(in the rows, 128 means zero)
First come named turns, each shown by rows before and after it. For each pair of rows after them, which turns, in which order, take the first row to the second? The first pair is done for you.
zezev:
[111 123 131 115 147 119 134 166 141 156 116 182 133 106 134 137 159 135
 102 149  88 133 116 147 105 128 108 176  98 149 133 161  84  78 140 148
 124  99 120 143 102 137] |-> [107 123 147 122 155 123 141 162 153 146 118 178 117 102 123 135 141 141
  93 144  97 129 114 135 113 120  99 176 106 170 144 153  99  84 156 152
 125 103 120 150 108 129]
[150  90 135 139 185 195 116  97 101 133  98 113 122 130 136 142 139 149
 122 126 129  57 144 138 132  70 159  99 149 190  67  90 112 143 106  94
 150 138 175 111 179 115] |-> [167  77 120 139 170 199 107  99 104 132 107 122 140 141 137 138 143 137
 133 129 127  53 141 129 120  73 155  87 149 180  68  86 116 151 104  96
 148 136 171 108 181 109]
[153 122 110 125 106 121 129  96 146 108 135 106 139 114 120 130 132 140
 154 120 127 124 129 102 133 120 109 107 148 136 106 107 133 147 134 115
 135 147 141 123 143 104] |-> [154 116 102 115 101 110 126 110 138 118 128 120 153 119 122 135 141 133
 167 123 127 130 121 107 124 124 119 108 143 125  95 105 125 146 118 118
 126 137 137 112 138 116]
[105 143 115  79 138 133 114 148 123 204 136 175 128 114 119 128 121 134
 105 176 117 158 140 134 138 152 116 147 144 111 140 149 110 108 193 151
 112 129 122 127 127 105] |-> [ 98 142 122  84 145 135 120 143 127 199 143 167 116 110 118 130 112 136
 104 180 117 159 146 132 146 145 105 143 144 113 140 151 113 115 192 146
 116 131 124 135 127 106]
bal:
[ 97 126 123 116 135 113 105 105 123 108 134  86 118 136 103 112 175 127
  84 148 126 169 140 150 187 133  98 135  82 150 110 121 134 146 139 147
 143 128 155 154 111  95] |-> [136 107  96 122 109 122  93 116 110 141 159 137 166 138 139 125 192  86
 128 185 113 180 119 139 130 149 106 125 110 121 114 130 115 136 116 127
 151  98 130 121  91 105]
[139 110 125 127 106 124 121  71 155 126 125 101 140 108 124 124 124 129
 146 149 126 104 129  92 125 113 123 102 142 135 134  96 137 166 139 114
 128 152 140 120 146 113] |-> [128 114 140 135 110 123 128  74 158 124 144 103 130 111 111 125 119 129
 119 150 127 114 135 108 140 128 105 107 121 136 137  97 145 175 138 128
 141 155 142 134 156 115]
[121 102 128 168 173 156 150 151 144 143 175 165 131  96 134 135 111  71
 160 137 110 105 186 131  63 104 149 135 171 130 141 150 125  69 108 129
 132 122 105 126 121 102] |-> [109 111 123 143 189 144 150 140 147 127 129 122  93 101 135 128  99 119
 166 104 123  88 198 127  92  80 170 136 181 157 135 141 137  71 110 114
  98 148 121 133 129  93]
[102 137 100  85 148 106 113 156 120 127 105  99 132 176 150 137 130 153
 133  99 144 145  95 131 132 144 168 136 121 113 100 148 122  86 136 130
 116 147 137 122 101 137] |-> [ 90 134 116  99 143 106 125 164 128 127 120 112 131 170 131 138 128 141
  94 106 142 164 108 138 141 166 148 145  98 102 116 153 128  95 154 158
 138 141 135 144  97 137]
Vufos:
[ 82 120 162 145 108 109 128 145 158 135 190 129 141 136 128 113 126 101
  79 130 136 135 139 104 128 166  98 136 120 150 128 118 151 143 134 169
 148 118 117 160 131 135] |-> [100 109 143 145  87 104 107 114 154 124 190 121 152 148 131 107 132  95
 120 139 137 138 129  89 125 152 113 115 125 136 110  86 151 171 123 149
 143 134 126 139 156 127]
[117 141 139 125 165 111 136 134 123 140 112 151 115 123 122 132 114 131
 133 127 108 120 144 130 128 125 125 127 166 139 138 156 127  69 129 110
 109 106 117 145 119 158] |-> [139 116 121 131 134 106 123 148 121 141 124 168 145 142 133 129 143 108
 148 146 104 148 128 129 117 145 123 115 147 104 130 153 128  90 116 120
 126 102 109 139 123 155]
[ 93  79 150 107 108 149 134 177 116 125 111 116 128 154  98 152 130 115
 114 126 131 104 132 145 124 150 114 132  78  80 126 108 118  96 139 178
  92 116 151 145 140 117] |-> [104  67 129 102  91 149 126 148 113 111 111 106 127 155 109 145 134 130
 148 124 138  88 128 123 113 138 124 121  96  68 116  74 126 120 125 164
  88 119 152 133 158 113]
[116 116 143 126  93 118 123 107 145 118 161 132 115 126 105 100 147 130
  98 138 118 157 161 110 128 136  87 110  87 116 127  88 166 169 132 148
 153 131 114 145 160 117] |-> [114 117 154 123 108 124 129  87 152 109 146 121 104 113 105 104 135 146
 101 122 113 140 168 105 125 123  91 105 100 138 127  85 168 171 142 135
 145 146 119 146 173 115]
pom:
[131 133 125 118 124 128 127 140 111 122 101 115 136 146 135 123 138 125
 105 131 110 118 107 152 145 120 126 118 108 120 123 147 100 116 136 143
 132  99 131 108 108 156] |-> [132 137 121 123 130 127 129 138 112 120 113 124 137 148 136 120 136 118
 100 135 104 118 112 154 132 124 124 118 113 129 134 150  97 115 138 146
 141  95 121 103 112 157]
[142 132 143 120 121 145 127 117 132 126 151 143 123 110 131 114 122 109
 128 135 124 136 135 121 107 118 118 136 144 138 132 116 133 140 145 125
 134 129 124 119 137 123] |-> [123 126 138 118 116 133 123 111 133 111 139 116 109 128 121 113 121 124
 128 130 128 136 136 113 126 114 117 131 129 131 118 108 138 151 135 120
 130 145 137 127 145 128]
[129 115  82 107  73 137 158 103 144 109 133 125 135 139  92 113 134 153
  91 155 139 139 130 123 164 147 116 109  95  90 131 100 148 150 140 147
 126 110 147 128 119 133] |-> [143 115  67  93  83 140 149 117 129 121 109 121 157 153 126 128 137 156
 137 153 147 120 115 120 139 136 147 107 122  87 124 112 135 123 126 120
  98 101 139 100 106 140]
[140 119 149 170 115 144 133  91 141 110 160 149 112 108 133 120 113 118
 148 161 121  94 136  82 125 108  74 126 150 166 133 112 163 147 152 120
 124 164 119 159 141 110] |-> [128 130 136 139 110 127 129  76 139  88 124 112 103 138 130 108 119 143
 158 131 133  98 130  81 160  96  99 119 138 157 115  94 174 166 141 117
 115 176 140 146 145 103]
Then:
(2 to 3 turns a pair)
[145  91  83 158 126  99 138 147  60 111  95 152 195 130 194 155 177 136
 190 133 145  92 116 174  81 120 171 142 145 114  82 138 112 103 125 123
  84  80 125 104 169 139] |-> [122  94  91 146 108  68 139 139  68  71  81 108 181 156 158 129 187 163
 148 114 146 130 120 192 151 147 158 142  85  88  64 123 133 137 122 165
  94 102 145 130 183 132] | bal Vufos Vufos
[154 103  80 122  90 114  88 125 133 134 133 148 157 139 122 136 147  91
 146 127 136 156 150 101 122 141 111 106 107  93 113  94 122 152 113 140
 151 126 120 115 157 144] |-> [127 123 144 133 140 141 120 103 163 129 121 132 101  95 103 138  90 120
  97 108 132 114 189  99 135 116  87 131 129 168 130 114 135 134 158 116
 128 146 126 144 165 121] | Vufos pom bal
[138 120 124 125 122 129 122 174 104 149 153 155 133 137 157 134 157 140
 145 118 139 142  85  97 108 126 128 126 102  71 128 119 135 118 125 141
 133  90 154 108  99 145] |-> [133 123 169 153 115 134 145 126 135 127 172 137 104 103 125 118 121 148
 122 123 128 126 112  85 126 115  96 134 115  99 134  90 153 166 156 136
 149 120 167 135 132 118] | Vufos pom pom
[ 92 144 127 177 144 135 146 178 141 147 180 148 110 102 120 194 145 121
 133 142 101 121 127 115  75 128  93 145 133 158 116 156 110  84 139 108
 104 122  91 116  92 134] |-> [ 86 145 132 171 141 120 137 120 163 103 157  87  72 115 100 171 122 171
 135 108 112 107 143  97 127  96  94 145 127 175  99 112 138 136 146 103
  94 174 118 121 136 114] | Vufos Vufos bal
[ 95 122 164 108 122 102 113  74 110  97  88 104  92 157 119  93 100 173
 156 102 129 142 122 110 133 124 140 110  93 113 106 137 124 168 148 145
 107 121 161  81  93 135] |-> [ 82 136 189 110 160 115 145 120 100 120  91 139  98 147 125 107  93 152
 120 112 121 146 114 123 122 141 127 131  91 130 135 186 111 111 162 148
 118  91 145 103  68 148] | Vufos pom bal
